(in the rows, 128 means zero)
One turn or mirror swaps these rows in pairs. Which row does each one swap with?
The rows were stretched afterwards, more along some directions than others.
K101: [138 119 136 146 122 127 106 133 135 139 129 139 120 105  98 108 111  80
 133 128 145 116 141 110 166 124 138  84  87 136]
K64: [135 109 123 115 151 112 141 145 141 110 144 122 125 112 115 119 125 123
 114 142 171 117 130  91 143 119 150 102 116 132]
K330: [123 135 140 148 108 161 142 125 141 149 162 126 137 127 138 149 138 120
 104 115  76 138  90 152 144 129 131 109  90 140]
K669: [126 145 127 154 155 104 151 114 164 138 142 124 129 121 127  92 130  72
 126 122 111  99 112 129 150 139 123  98 132 118]
K241: [129 127 140 144 136 125 130 131 116 125 135 116 128  93 118 113 156  85
 127 113  87 125 141 159  98 114 109 126 127 113]
K842: [ 93 116 133 122 130  95 119 141 128 141 149 144 128 124  96 130 104  85
 126 124 140 124 142 129 142 153 127 100 109 114]
K878: [144 103 117 118 120 150 121 120 138 152 164 136 123 139 151 145 109 139
 108 139 145 177 155 131 127 102 154 101 102 137]
K179: [119 114 111 149 105 107 143 125 157 158  97 125 124  99 152 112 163  95
 129 116 125 111 117 119 130 145 121 105 121 132]
K790: [111 115 116 135 102 160 131 123 131 133 163 161 133 123 108 129 146 144
 108 111 114 157 117 122  89 114 149 162 119 144]
K76: [135 167  92 158 125 116 124 139 112 113 102 125 118 115 106 135 112 130
 127 130 136  95 129 123 128 141 135 107 135 116]
K574: [118 138 117 122 142  95 142 154 180 159 109 129 116 151 141 138 124 113
 150 126 130 119 156 132 131 145 112 146 132 114]
K589: [129 138 143 109 117 129 110 113 121 130 131 126 121 127 151 145 119 130
 116 138 101 166 138  93 108 153 121 149 137 117]
K184: [126 135 125 146 103 164 145 122 130 139 162 118 135 121 143 139 148 133
 120 117  67 142 104 155 138 127 121 119  93 130]
K284: [121 122 142 119 109 132 135 108 141 117 123 116 122 133 141 125 131 131
  96 147 105 169 127  91 107 138 134 146 150 121]
K654: [112 102 131 135 100 165 130 140 134 130 145 148 124 139 111 131 148 150
 113 107 113 157 127 126 101 113 162 161 115 152]
K584: [104 176 106 145 113 105 128 148 120 127 164 126 136 122 115 143 123  84
 111 110  48 112 118 154 122 151 126 107  74 125]
K286: [140 114 113 137 117 125 123 149 157  87 122 111 111  84 135 105 131  79
 109 115 131 122 107 111 120 129 145 103 132 141]
K843: [128 137 141 168 149  90 154 139 138 146 159 126 147 132 102 133 124  93
 120 119  64 120 117 149 130 132 111 138 114 100]
K266: [127 123 146 129 118 155 139 139 128 126 163 127 135 125 145 150 145 121
 110 108 105 153 102 167 134 113 119 122  96 126]
K670: [127  99 112 138 129 163 137 140 131 106 100 113 103 114 112 124 132 146
 115 127 156 109 122 125 120 102 147 124 135 152]
K982: [109 108 123 110 103 122 162 170 131 113 196 135 123 113 101 134 155 128
 124 109 108 124 136 138 113 109 138 172  96 118]
K457: [137 153 139 147 144  87 124 124 133 142 160 143 119 110  83 133 105  80
 163 107  94 131 144 135 131 131 112 116 126 103]
K378: [108 112 125 131 114 164 132 126 128 144 177 139 139 123 108 110 124 142
  93 112 100 163 123 135  98 117 146 124  89 160]
K352: [134 137 129 156 158 108 131 133 146 184 117 123 133 114 133 175 125  81
 167 122 142 117 137 163 148 126  90 106 138 111]
K829: [122 119 149 112 114 126 111 118 135 115  92 117 127 118 149 116 143 142
 134 135 127 152 112 105 100 145 122 159 157 117]
K331: [112 105 145  98  95 101 135 158 159 131 113 117 116 138 116 105 135 130
 124 147 160 125 130  95 155 110 153 134 139 126]
K404: [121 125 112 113 136  82 119 147 155 148 112 115 134 138 108 178 111  97
 121 119 134 133 117 172 122 123 135  80 108 142]
K823: [109 119 127 130 143 109 140 154 178 163 138 128 101 141 130 146 132 103
 153 139 148 100 154 112 144 137 125 129 138 120]
K699: [154 109 125 167 151 125 146  99 121 124 110 155 141  91 114  97 133 122
 143 123 146 124 101 135 143 121 120  85 135 130]
K998: [114 123 135 154 127 161 126 117 152 149 152 150 130 122 101 113 132 119
 121  99 105 143 122 115 112 130 161 124 103 153]
K492: [109 120 128 121 107 168 140 126 141 145 164 129 133 129 138 146 148 131
 103 125 101 159 114 144 150 115 129 111  89 129]
K806: [134  93 116 106  99 172 115 146 134 156 165 120 127 145 163 127 112 143
 118 133 143 152 142 151 126 111 152 126  89 141]
K33: [152  99 136 157 138 131 136 117 126 134  93 133 142 122 120 123 116 124
 155 166 149 129 162 131 124 122 108 142 113 110]
K51: [129 155 132 132 132  88 127 125 143 107 142 137 127 114  78  98 101 109
 103  91  96  87  95 108 143 139 154  79 127 128]
K900: [128 140 131 105 119 144 142 130 138 144 116 117 132 165 127 133 123 144
 151 147 141 109 107 132 155 128 148 130 138 158]
K872: [119  90 129 152 112 173 146 126 143 129 151 145 124 108 115  95 146 136
 117 109 114 142 127 129  94 103 149 147 107 161]
K838: [113 130 124 158 112 177 128 129 127 151 166 156 114 124 121 131 140 138
 113 116 104 163 142  99 114 128 149 145 101 159]
K251: [122 117 143 117 114 130 120 114 130 118 115 131 123 142 160 137 130 139
 114 133 105 153 128  97 104 156 131 153 137 102]
K419: [122 151 137 114 121  67 140 129 137 114 164 117 101 117  89 132 128  99
 136 104 116 115 131 117 127 133 131 103 152 123]
K936: [ 84 126 126 118 137  92 142 154 131 148 165 140 130  98 127 173 163  96
 143  99 137 111 119 161 117 143 116 130 139 107]
K371: [125 135 161 125 140 108 144 152 126 141 164 121 115 155 129 159 129 125
 105 122 127 103 127 126 124 134 135 149 149  97]
K825: [125 109 151 123 120 137 127 113 133 118 106 114 121 127 151 126 127 135
 115 131 111 136 119 123  96 146 117 138 151 115]
K283: [107 113 123 154 126 145 120 132 134 143 143 134 121 114 123 108 130 135
 111 114 118 151 120 118  96 123 146 132 125 146]
K85: [147  93 117 115 117 166 113 125 128 145 147 122 126 141 153 119  98 142
 102 155 141 176 147 130 132 108 150 102  87 144]
K440: [122 151 135 153 136 125 117 134 168 172 110 127  98 153 115 141 106 103
 145 128 131  97 145 101 154 150 130 136 129 115]
K178: [127 103 142 104  81 105 124 146 145 139 112 135 121 157 112 142 139 146
 148 125 154 107 112 112 127 144 156 163 147 133]
K307: [107  87 135  92 122  99 119 174 136 148 151 113 116 120 102 125 115 112
 119 125 174 132 132 121 139 115 130 102 124 143]
K446: [ 94 115 158 154 113 115 161 123 139 172 137 121 137 114  90 129 153  87
 117 105 106  97  93 142 137 116 126 111 129 141]
K791: [120  95 131  97 139 112 148 157 143 133 146 115 120 175 129 155 123 132
  94 120 163 142 131 123 146 109 125 108  91 135]
K680: [143 105 130 118 107 155 119 127 131 161 155 134 111 161 157 132 113 144
 118 139 136 162 144 132 129 118 151 121 101 150]
K316: [122 141 133 136 133 109 122 138 111 143  95 107 145 130 114 147 125 134
 163 138 104  83 114 151 125 146 110 166 136 112]
K558: [119 126  89 111 108  87 137 136 150 109 137 149 118 106 111 144 140 117
 156  92 160 101  96 143 113 138 133 109 142 132]
K138: [110 143 104 145 137 115 122 135 165 152 126 137  92 141 110 135 124 110
 143 119 147 103 138  97 138 147 128 121 135 138]
K664: [130 113 123 126 133 162 128 119 151 146 104 104 158 136  98 106 117 127
 145 156 121 117 113 159 170 126 150  88 104 147]
K478: [116 154 108 141 154 110 139 142 160 149 149 128 109 147 108 142 120 113
 125 117 129  92 138 129 132 127 117 148 124 114]
K397: [133 120 116 126 125 142 101 146 132 126 135 159 138  95 130 129 148  94
 160  94 150 106  97 178  99 133 123 147 153 120]
K79: [108 160 137 118 124  98 157 138 138 144 133 121 137 114  95  99 160  75
 118 115  96 112 106 137 143 109 114 137 124 129]
K595: [140 117 140 148 123 124 132 130 131 124 139 144 125 103 125 135  92 117
 116 127 143 128 128 123 158 133 144 104 107 147]
K140: [137 133 129 132 152  92 152 134 169 140 116 131 149 120 106 162 144 100
 144 112 160 105 117 121 132 110 120 137 139 124]
K740: [137  98 118 103 117 147 114 135 145 164 151 120 122 149 159 135 102 136
 119 150 157 172 151 144 131 115 141  96 102 138]
K42: [119 124 130 136 115 163 135 122 144 133 155 131 142 107 131 135 143 121
 109 110 104 141  94 160 143 111 132 109  96 133]
K274: [107 109 114 158 131 168 130 107 141 136 154 151 129 108 112 110 122 137
 114 122 120 166 140 120 107 109 147 124 116 141]
K28: [128 147 142 120 112 111 131 155 154 206 156 126 155 145 138 141 138  94
 129 121 107 111 125 144 146 146  96 119  93 125]
K393: [117 122 135 138 102 169 137 124 134 149 146 130 139 115 145 153 163 128
 123 112 101 153 101 165 132 118 127 121 106 137]
K438: [120 111 132  99 137 130 114 121 144 128 104 125 122 144 143 150  97 141
 138 143 134 169 140 118 108 160 118 141 129 112]
K174: [125 108 130 128 126 121 142 131 121 124 162 137 147 117 128 150 152 121
 143  92 128 130 139 166 120 110 129 141 110 119]
K190: [113  97 124 144 115 164 150 125 135 136 164 158 129 126 119 119 152 147
 125 107 110 165 124 118 106 110 153 147 109 151]
K693: [121 113 147 104 112 149 127 115 143 123 101 111 125 140 159 142 128 156
 107 144 132 161 125 113 105 143 130 155 138 136]
K630: [143 139 148 163 157 102 114 144 139 128 111 128 140  89 129 154 146  91
 135 111 141 102 132 137 120 125 108 151 143  99]
K435: [137 160 131 141 150  62 122 103 141 115 142 133 114  92 103 129 122  75
 152 101 106 118 130 111 119 140 113 106 163 111]
K233: [130 117 140 108 119 131 120 127 129 115 118 112 133 147 137 134 119 139
 102 135  96 160 126 116 103 133 128 151 130 111]
K636: [124 141 139 141 143  73 125 126 142 114 168 141 118  87  94 137 119  79
 136  99 104  89 119 121 126 134 136  97 147 107]
K687: [144  96 124 110  99 167 117 127 133 167 158 132 129 151 159 130 105 145
 139 155 132 167 151 148 130 128 147 124  93 145]
K263: [116 159 130 155 149  78 129 147 138 148 148 130 152 115 108 143 125  98
 110 107  94  96 107 156 124 114 113 126 140  78]
K604: [117 138 159 162 127  96 138 151 121 153 127 110 116 140  93 125 136 101
 131 131 100 111 131 117 137 133 134 115 112 151]
K103: [115 119 146  97 117 117 118 108 156 127 106 122 120 135 141 134 132 126
 105 135 136 167 125  90 107 130 123 132 147 120]

K190 pairs with K251
K440 pairs with K457
K438 pairs with K998
K331 pairs with K263
K636 pairs with K823
K241 pairs with K670
K397 pairs with K286
K825 pairs with K872
K878 pairs with K492
K274 pairs with K103

